Named turns come first, each shown by rows before and after it. Which turns, in which order, take the first row of each pair that follows to the second? Write the first one first, as in the answered first pair.
Q344 (before -> after):
[ -2   0 -11   9 -16  10 -20   6] -> [  6  -9  -4  11 -17  13 -15  -7]
[  5  48 -30 -11   5 -29   1 -32] -> [ 19  15   2  -3  10 -21  17 -62]
[-14  16  18  -3   1  31  -2 -15] -> [-20  20  14  -7   3  30  -4  -4]
[ 27 -26  -7  18   0  19  10 -30] -> [ -5 -40  20   4  16  18  21   6]
Q431 (before -> after):
[ 10   0  11   3 -19  35 -20 -24] -> [  3   5  -1   1 -22  40 -29  -4]
[ -2  -2  -5   1 -11  10   4   0] -> [-4  6 -4 -1 -9  7  2  2]
[  8 -18  -7  11   6  32   0  49] -> [-29  41   4   1   6   6   2  38]
Q822 (before -> after):
[-21  -9  14 -13  19   2   5  11] -> [  5 -11  -2  -2   6  31 -14   5]
[  9  -9 -19   1   3 -32   6  -7] -> [-16  32  -6  -1  -3  -5 -14   6]
[ -3  -4 -13 -10  -6   6   5  20] -> [ -5  -6 -12 -11  -6   2   6  22]
Now pairs of rows:
Between the rows of a pair lie 2 to 3 turns.
[  5  32  32  22 -13  13  -7 -15] -> [ 32 -24 -17  24 -12   5  -3  22] : Q822 Q431
[ -8 -23  55   7   7  33  -9 -15] -> [ 21 -57  -3  11   1  27 -16  13] : Q344 Q822
[-17 -29  -8 -10  18 -13  17  40] -> [-16  54   1   2  -6   5 -11 -15] : Q822 Q431 Q344
[ 34 -56  21  10   8  50  -7  -8] -> [-51   5  21 -18  22  16  -7  61] : Q344 Q822 Q431
[  2  -8 -28  17  -6  22 -13  -6] -> [-30 -14   9   4  17  -3  14  -7] : Q344 Q822
[-10   4  -5  -3  15   2   0  49] -> [ -8  19  15  -1  21 -33  22  -4] : Q344 Q344 Q822
[ 15  17 -53   5  -8  -1 -18  24] -> [-27  23  15 -13  20 -41  23  -9] : Q344 Q822
[ -4  -3 -49  -8   4 -27  -7  40] -> [-28  39 -15 -16  10 -41   2   9] : Q344 Q822
[  4 -37 -20   4   4 -14  10   6] -> [ -2  23   2   9  -5  -1   0 -39] : Q822 Q344 Q431
[-11 -32   1  -1   4  -9   6  16] -> [ -8  10 -12   6 -15  16 -20  14] : Q822 Q344
[ 20 -10   2   6  -4  21  -8 -10] -> [ -3  30   0  -1  -3   5 -13  -5] : Q431 Q431
[ -5 -30 -15  12 -24  21 -21   8] -> [  2  -9  -5  17 -24   0 -11 -43] : Q431 Q431 Q822
[-14 -12 -16   2   3  20  -8  21] -> [-19  12 -15   0  -3  19 -13  14] : Q344 Q822 Q822
[ -1 -24   3  -2   6  11   6   7] -> [ -5  21  -9  -2  -2  -6  -2 -12] : Q431 Q344 Q431
[-27  11  58 -13  23  10   0  -6] -> [ 24 -45 -11   0  11  27 -18  35] : Q431 Q344 Q822
[  2   8  -8  -1 -12  16 -14   7] -> [  7   5  11   0  -9  11  -2 -21] : Q431 Q431
[ 45 -74  -4 -18  -2  11   7  41] -> [ -8  73   8 -29  -7 -51   7 -20] : Q431 Q431 Q344
[ 24  33 -17  10 -21 -15 -27 -26] -> [ 33 -37   3   4   0 -30   6 -27] : Q431 Q822 Q431
[ 10  22 -10  -4 -19  17 -25 -13] -> [  5   6  25  -7  -8   5  -4 -38] : Q822 Q822 Q431
[ -7 -22  16  -8  11 -18  17   5] -> [  3  15 -11   5 -13  22 -22  17] : Q431 Q822 Q344
[-10   4  14   1  -1  16 -13  12] -> [  2  -6 -16   0   0 -15  -6  20] : Q344 Q822 Q431
[-12  24   3 -10   6 -24   1   4] -> [-11   1  17 -11  14 -21  12   3] : Q431 Q344
[ 35 -22 -27  22  -9  27  -9   0] -> [ 21  11 -36  19 -14  27 -23  10] : Q344 Q431 Q344
[ 13 -14 -18   3   5 -15   3  10] -> [ 14   9   7  12  -5  15  -8 -17] : Q822 Q431 Q822
[ 32 -25  -1   2   1 -28  25 -11] -> [ 50 -15 -11  13 -13  10   0 -10] : Q822 Q822
[  2  -9  29  13  -2  24   5 -23] -> [-34  -4  24  -3  11   0  12  15] : Q822 Q344
[ 39 -27 -12  19 -11  -6  -2 -13] -> [ -5  42 -16   4 -12 -28 -12  -1] : Q431 Q431
[ 12  13  -4  12 -20 -15  14 -13] -> [ 20 -18   5  15 -18   3  14  -5] : Q822 Q344 Q431
[ 40 -33 -12  11  -5  12   7 -21] -> [-16 -25  -7 -12  10  -1   6  47] : Q344 Q344
[ 13   6 -12  -4  -3 -18   6 -15] -> [ 15   0   6  -2  -3  -4   7 -25] : Q822 Q431
[ 1  3 46 -7 -6 34  0 -3] -> [ 17 -43  27  -9   5   7  22   8] : Q431 Q822
[  8 -39   1   0  -3   6  11  10] -> [-19  28 -14  -8  -8 -20   0   9] : Q344 Q344 Q431
[-27 -27   7  -3   3  10  14  39] -> [ 11 -18 -15  14 -16  42 -11  17] : Q431 Q822
[ 10  14 -34   4 -10 -20   2   0] -> [ -8 -14  21  -4   8 -22  28  -6] : Q431 Q344 Q344
[ 16   0 -19   7 -25  20 -29  12] -> [-12  30  26  -1 -13   0 -11 -22] : Q822 Q822 Q431
[  8  -3  -4  10 -23  30 -18  26] -> [ 23 -38 -12   9 -12  -2   5  19] : Q822 Q822 Q822
[-37   3   7 -15   5  13 -11  43] -> [ 35 -12 -38   9 -15   5 -14 -16] : Q431 Q344 Q822
[  8  53 -33   9 -11 -19  -9 -14] -> [ 35   8 -34  15  -6 -34  11 -32] : Q822 Q431
[-14 -10  -1  -3   8  -2   2  21] -> [ -8  20  -6   0   4 -16   0 -10] : Q344 Q431
[ -3 -41 -30  -5  -2   2   9  22] -> [-44   8  19 -14   5  -9  17  -6] : Q822 Q431
[ 28 -22   1   0 -15  39  -9 -16] -> [-28   0  -7 -23   1   8  -4  44] : Q344 Q822 Q344
[-25  -4  21 -16   4  14   0  24] -> [ 18 -17  21   1  -3  11   6 -30] : Q344 Q431 Q431
[-12  -1  13   3  16 -22  17  -6] -> [-10   7  22  10   2  25  -6   4] : Q822 Q344 Q344
[ 18 -44   1  -7   9 -10   3   3] -> [ -8  -5 -18 -13   1  -2 -20  40] : Q431 Q822
[ -3 -31  19 -10   1 -20  21  -5] -> [ -4  11 -29  -6 -12 -30  -2  17] : Q344 Q344
[  6  -7  18   6  -8  41 -12  -3] -> [-33  17  23  -8   2  13  -3  18] : Q431 Q822 Q822
[ 30 -24  26  10 -10  25 -27 -34] -> [-39   6  42 -15   4   9 -25  23] : Q344 Q431 Q431
[-10  40  12  20   2  25 -17 -22] -> [ 11  -8  21  23   5  44 -13 -19] : Q344 Q431
[ 27  -3 -15  20 -16   1  -9  -6] -> [  5 -11 -10  13  -9   9 -13  33] : Q344 Q431
[ 13 -31  -5  -8   6  -7   9  20] -> [-15  -8  12 -16  10 -13  11  29] : Q822 Q822 Q822
[ -2  -5 -18   1 -17   8 -25   9] -> [-14 -26   9  -4  -5  11 -10  13] : Q344 Q344 Q344
[ 26   3 -21  14 -19  10 -16 -13] -> [ -7 -23  24   0   1  26  -5  19] : Q344 Q344 Q822
[ 10 -47  29  18  -8  16  11  -7] -> [  6  -9 -28  21 -26  23 -20  34] : Q431 Q344
[  8  44 -22  -6 -12 -19 -11   3] -> [ 26 -41   8  -2   0  17   2  22] : Q344 Q344 Q431
[ 11 -24   4   1   8 -13   8 -10] -> [-12  24   8  -1   0   6 -13   0] : Q822 Q344
[-21   6  11  -6  11 -33  10  10] -> [-17  -3   3  -6  12 -32  11  18] : Q431 Q344
[ 12  20  -3   6  -4  -4  -1 -37] -> [ -9  -1 -17 -10  10 -33  13   7] : Q431 Q431 Q822
[ 30 -30 -16  11 -14  28 -16   2] -> [-35  41  23 -10   0  -6  -2  -5] : Q344 Q431 Q431
[-11  56 -32 -10 -13 -25 -16  -7] -> [  2 -14  44  -8   9  -9  22 -50] : Q344 Q344
[ -9 -15  17   8  -1  -4  10  28] -> [-15  18  17   9  -8   7  -2  22] : Q822 Q431
[ -9 -22 -10 -11  -6   2  -3  45] -> [-12  -6  32 -10   5 -22  22 -18] : Q431 Q431
[-23  28   9 -26  -7 -22  -2  29] -> [ 27   7  13  -3 -28  36 -22  -5] : Q431 Q822 Q431
[  8   5  29  -8   7 -21  16 -44] -> [-22  -9  24 -16   6  22  -9  39] : Q431 Q344 Q822
[  0  27  30   4  -4  16   0 -26] -> [-23  36  25  -5  -1  11  -3   4] : Q344 Q344
[ 19  23 -28   0 -15  19 -19 -22] -> [ -2  -7   1 -13  13 -35  26 -25] : Q431 Q822 Q344
[ -7 -22  -4  -3   7  -4   8  14] -> [  2 -16 -18   1   5 -15  11   4] : Q822 Q344 Q822
[-20   3  12  -4   6 -12   3  17] -> [  4  11   7   5   1 -18   5 -19] : Q344 Q431
[ 20 -50 -13  -6   3   7   4  12] -> [-30  -7  42 -20  13  -6  16   0] : Q822 Q431
[ 47 -42 -13   5  -4 -16  11 -17] -> [ -5 -33 -12 -15   9 -26   9  49] : Q344 Q344
[  7 -10 -26   0  -6   3 -11  22] -> [ 20 -33  -3   3   0  10   0   0] : Q344 Q344
[-9 13 36 -8 -3  3 18 16] -> [  8  33 -11   1 -22   3  -3  23] : Q431 Q344 Q344
[-26  21  -5 -10   2 -36   3  10] -> [ -8  19  32   6  -9  22 -13 -18] : Q431 Q822 Q344
[  4 -56  -9   6   2  18  19  40] -> [-37  54 -15   0  -8  -6  -2  26] : Q822 Q431 Q344
[-12   0  -1  -9   8 -30  17  12] -> [ 17   7   3  11 -14  25 -13 -11] : Q822 Q344
[ 34 -10 -11   8 -11  -8   8 -42] -> [  4 -52   9  -4   3  10  12  21] : Q431 Q344 Q344
[ 28  15 -26  25  -3 -22 -18 -32] -> [ 26  16 -39  23  -7 -16 -27 -11] : Q431 Q431
[ -1  20 -17   7   5 -41  19 -15] -> [ 20 -19 -37  11   0 -19   9  11] : Q431 Q431
[  4  10 -12  12  -4   4  -7  -7] -> [-17   1   3   2   4   3  -1  15] : Q344 Q344 Q344
[-12 -10   1 -18  -4  14 -32  35] -> [ 12 -35  24  -6  -6  23 -20  -8] : Q344 Q344 Q344
[-12   2 -11  -8  10 -23   2   3] -> [ 11  -2   3   3  -1   7  -6 -26] : Q822 Q431 Q431
[ -5 -27  43   4  15 -18  29 -35] -> [-31  23  47   4  -2  36 -12   2] : Q822 Q344
[-11  13 -26  -8   3 -13 -17  30] -> [ -9  24   7  -5   8 -31   2 -25] : Q431 Q344
[-16  10  25 -13  -1  19  -6   7] -> [  0  -1 -18  -8  -4  12 -16  28] : Q822 Q431
[-20  25  28 -10  12 -26  22 -32] -> [-26 -22  24 -17  23 -16  28  24] : Q344 Q431 Q344
[-28  45 -14  -3  -2   6 -14  25] -> [  3  29 -48   4  -6 -22  -6  13] : Q822 Q431
[ 14   3  13  -4 -10  18  -7  -5] -> [ 12 -17  16  -7  -1   1   7   0] : Q344 Q822
[-31  32  36  -9   5   5   3   5] -> [ 46 -11 -27  13 -10  -3   0 -17] : Q344 Q822
[ 31 -30 -12   0   6 -18  22 -18] -> [-11  52   3  -6  -5   3  -5 -11] : Q822 Q344
[  7  17 -39   6  -2 -30   2  -1] -> [  3 -29  15   3  14 -17  27 -19] : Q344 Q344
[-12  -1 -14  -3   2  -2  -1  30] -> [  1  26 -18   4  -7 -14  -1  -9] : Q344 Q431
[-9  0  6  7 -8 17  1 18] -> [ -5  -3 -13   3  -4 -14  12  16] : Q344 Q822 Q431
[-22   4  13  -5   1  30  -2  18] -> [  4 -19  -9  -3   9 -24  25 -17] : Q344 Q344 Q822
[  7  40 -37  -7 -26 -11 -25 -11] -> [ 43 -12 -20   3 -23   0  -7 -39] : Q431 Q431
[-34  31  12 -10   9  30 -11  30] -> [ -3  -5  48   1  17  20  17 -32] : Q431 Q344 Q431
[  1 -16   4   8   8  25   7  13] -> [  5   3 -19  12   0  19  -3  17] : Q344 Q344
[-17  29  -1  -4 -12   9  -9   0] -> [-10 -27  -2  -8   2 -10  15  15] : Q822 Q344 Q344
